One vector is turned by the same rotation once a step. Each row is the vector after some number of steps, and that number follows the row.
The counts run from 0 to 658.
[  8 -33   0   8   1  15 -21  -8  -8  15  -3  23  23 -20   6  -3  34  34
 -25 -16  -1  10  15  19  -5 -13  14  19  14 -25 -28  -1 -38  17 -50   3]
569
[ 16  14  30  26 -22   6 -20   6   5  17 -33   0   6  18  17  37  26  -8
  31  -3  38 -19   0   4 -12  11 -20   7  -6 -13  41 -18 -41  36 -11  -4]
401
[ 21 -28  -1 -34  17  -6  26  36  -4  25 -10  -7 -11  -8   0 -16   5 -41
 -16   9 -20 -16  -8 -12  15 -29 -17   9 -21  -7 -13 -38 -17 -29  11   0]
219
[-37  24 -19 -50   0   0   7   0  52  23 -31   6  10 -36  -7 -15  10  11
  -7  10   7  -9   9 -14  10 -34 -10 -25  31  21  17  -8  -5 -23 -13  -7]
584
[-25   2  -6 -48  17 -12  31  -5  19   2 -33  30 -27  -8 -31 -16 -19   1
 -11  26 -16  33  -4 -20   3 -38  16 -27  -2  20 -23 -13  -7 -24  33 -15]
122
[  7  29  -3  11  23  -9   4  15  34   3 -44 -13 -10   5 -21  15   1  25
 -33   9  -5  -3 -22  -7 -11 -20  28  -9  -9   1 -48 -20 -28 -30   0 -22]
445
[-19   8 -12  30 -10  38 -12 -18  -9 -12   0  13  16 -31   0   7   4  29
 -30 -33  30  13  29  20   1   2   3  13  20  -2   5  23  25  36 -33   4]
149
[ -5  -5 -14   7  -5   7  -2  -1 -22  -9 -15 -41  -7   1  17 -21  10 -35
  20  12  27  15 -27   3  41  17  -6 -16  -1   4  51   4  55 -15  11  -1]
509
[ -6  -8  -2 -15 -20  -3 -20 -40 -25  18 -21 -28   1   4   1 -18   5 -11
  29  21  17  16 -37   2  47  47  10   4 -12 -28  17 -40 -11   0 -11   6]
86
[ -6   4 -12 -19 -48  12  10 -24 -16 -22  15 -10   3 -15  23 -15  -7  19
  12  -4  14  15 -17  -7  45  15 -11  -4  32  20  40 -10  46  14  16  16]
505
[ 22 -12  12  32  -7  -3 -14  -6 -56  -7  38  -5  18  37  -9   8   4 -28
  25 -10   4  20  13 -22  10  43 -17  12  -8 -13   0  23   9  17  23  12]
515
[-33  23  -7 -40  37   9  25  -3  -1  10 -13   1 -25 -11 -19   9 -35 -10
 -30  28  17  21  12   8  38 -11   3 -24  10   5 -10  19   3 -29  11   5]
466
[  4 -24 -23  -7  39  10 -17  12 -32   7  24  -2  15  12  -3 -24  -4  10
 -38 -10  -8  11  11 -10   9   1  33   5   7  -9 -51  45 -21 -19  11  -6]
8
[-43  12  26 -22  -6  20  -5  -8 -27  29  -8   9  15 -24 -11 -37   6 -12
  15   1  11   6  65   9  11  25  -7 -11  -8 -10  29  12  -2  17 -27  19]
594
[-12   9   4 -15 -39  -6  19  -2 -10 -38  22 -28  -2   3   0 -18 -20   6
  10  25 -12  14  11 -27   7  34 -23   1  -3   1 -24 -18  38 -13  37   7]
634
[ 23   2   8  12  13   0  13  33 -28  -4  13  -7  -7  40  -9   1  10 -46
  19   7  20  -4  17 -13   7   9 -25   0 -15  17   2  36  21 -11  49  -7]
176
[  8 -18 -41  -6  33  24   4 -15 -36  43 -18  -9   8 -19   3 -17 -23 -26
 -37 -17  13   3 -14  25  43 -12  27   6  -2 -14   6  16  -9   4  -6   3]
346
[-27  43 -30 -15  -5   3   8 -20  22 -10  15 -13  19  20  -5   0 -22   5
  25 -16   6   7   0 -27   9 -20 -19 -20  38  47  18  19  46  15  30  -9]
160
[ 23 -20 -29  14 -32  -2  -4 -49  14   2 -17 -22  25   0  23   4 -30 -15
  12  -9 -33   5 -25   0   0   1 -27   7   7   2  20 -33 -46  40 -19  15]
539
[  5  11  -6  34  -2  -4 -23 -20  17  -9 -41  15  -3 -18   3  24  -7  24
 -24   7  -6  23   0 -12 -21  26  13  -6   3 -31 -41 -22 -54   5 -28   8]
108
[-10  20  10 -23  13 -12  19  -1  15  -7 -17  47 -16  -1 -23  21 -44 -24
 -13  23 -29  34  24   4 -23  -7 -10 -22   3   6 -31   3 -22  -2   7   2]
457
[-16  43   7  17 -35  18  -5 -27  23   8  -8   3  12 -14  -1  17  10  13
  34 -27  26  -7  26  -1  -7  14 -16  14  11  -1  20 -26  16  43  -9   1]
279
[  4 -22 -27 -21  12   0  14  -4 -24  26  12 -53  17  -6   3 -12 -23 -33
 -10  13 -34  -7  -7 -17  31   4 -37   8 -18 -21 -28 -27 -17  -9 -14  24]
215
[  6  -1   3  37 -25   1 -26  15 -20  11  11  -3  31  13   4  -2  55   7
  42 -39  20 -26  29 -14 -28  11  -6  30 -13 -17  16  -9 -10  19  -4 -15]
397
[  4 -30 -33 -18 -43   0 -13 -28  19   2 -11 -27  30  -5  29 -28 -19   4
  10  -8 -17   1 -41 -10  11  -6  -3   9  16  16  11 -52 -20  -3   6   0]
203
[ -2  30  29  33 -25 -12 -12  13   8 -25  13  44  10   4 -23   9  38  17
  27 -21  16   1  35  -5 -53   4   4  12   8  -3  -4   8  21   8   6 -19]
276
[ -6  17   2   3 -41   5  -2  -6  41 -33 -12 -53  24  -7  30   8  33  48
  21  15   6   0 -27 -24   6  10 -23   0  20  -6 -11 -34   9   5 -27   8]
408
[-13   6   6  16 -29   1 -10 -35 -31  -4   4 -26   9  18 -12 -11 -34 -28
  27  -1   7  16  20  -4  17  51   6  14 -16 -19   7 -16  11  23  21  14]
636
[-15 -16 -19  -3 -23   4   6 -36  26  -1 -20  10  -7 -51 -18 -17 -25   5
  -4  -9 -49  12  17   3 -17 -17   3  11   1  -8 -33 -44  -2  29 -26  -4]
115
[-31   9   0 -20   7   1   2 -19 -14  70  -6  10  16 -31 -13 -20  15 -20
  30 -20  12 -13  40   3  18  -6   4   8  -5 -15  25   7  20  21  -6 -11]
258
[  6 -21 -21   1 -36   1 -26 -28 -12  -4 -14  -1  26   6  33 -14 -16   1
   7  -5 -11  22 -29 -12   6  15  16  -1   6  11  19 -29 -52  -8   9  17]
204
[ -8  -4 -25  12 -28  10  -6 -29 -29   4  -6 -15  -2   9  -7 -40  -3 -11
  39 -17  24  -1  20 -21  21  25  26  25 -21  -7  15 -42  21  24  41 -20]
300
[-22  -6 -19 -10 -21  11   8   3 -17 -20  19 -24  11   8   3 -38  10   1
  17   6  10  11  -6   7  36  -3 -10   2  14  21  10  18  66  -9   5  -1]
169
[  9  32  -9 -16  28  -4  15   5  21   9  -8 -24   2  -1  -6  31 -17  27
 -21  -4   2 -13   1 -41  15 -14 -10  26  -1 -29 -66 -35 -25   5  -4 -11]
441
[-40   5   0 -29  -6  27   3  -9  20  22 -45  14  -3 -33   9 -23   4   0
  -2   8  14   3  16  20   8 -22  14 -23  16  20  32 -11 -15   0 -35  -3]
585
[-15  14  -4   5 -35  22  22 -15  13 -28   6  22   4 -18   2  -5 -29   2
   9 -14  -1  16  36  19  -7 -25 -22  13  33  37  28  -2  42  41 -12 -13]
157
[-29  48  11 -10  24  21   1  34  12  19 -10 -33  -3  -4  -6   9  11  10
   6   3  57 -28   9  -4  37  -4   4  -7  12  -6   3  10  26   3  -3 -20]
605
[ 16  -9  40  35 -14  10  -7  24 -35   0  18  14   5  24   4   7  55 -22
  19   5  30 -13  13  32  -1  14 -20  18 -21 -26  25  15   1  14 -29  20]
393
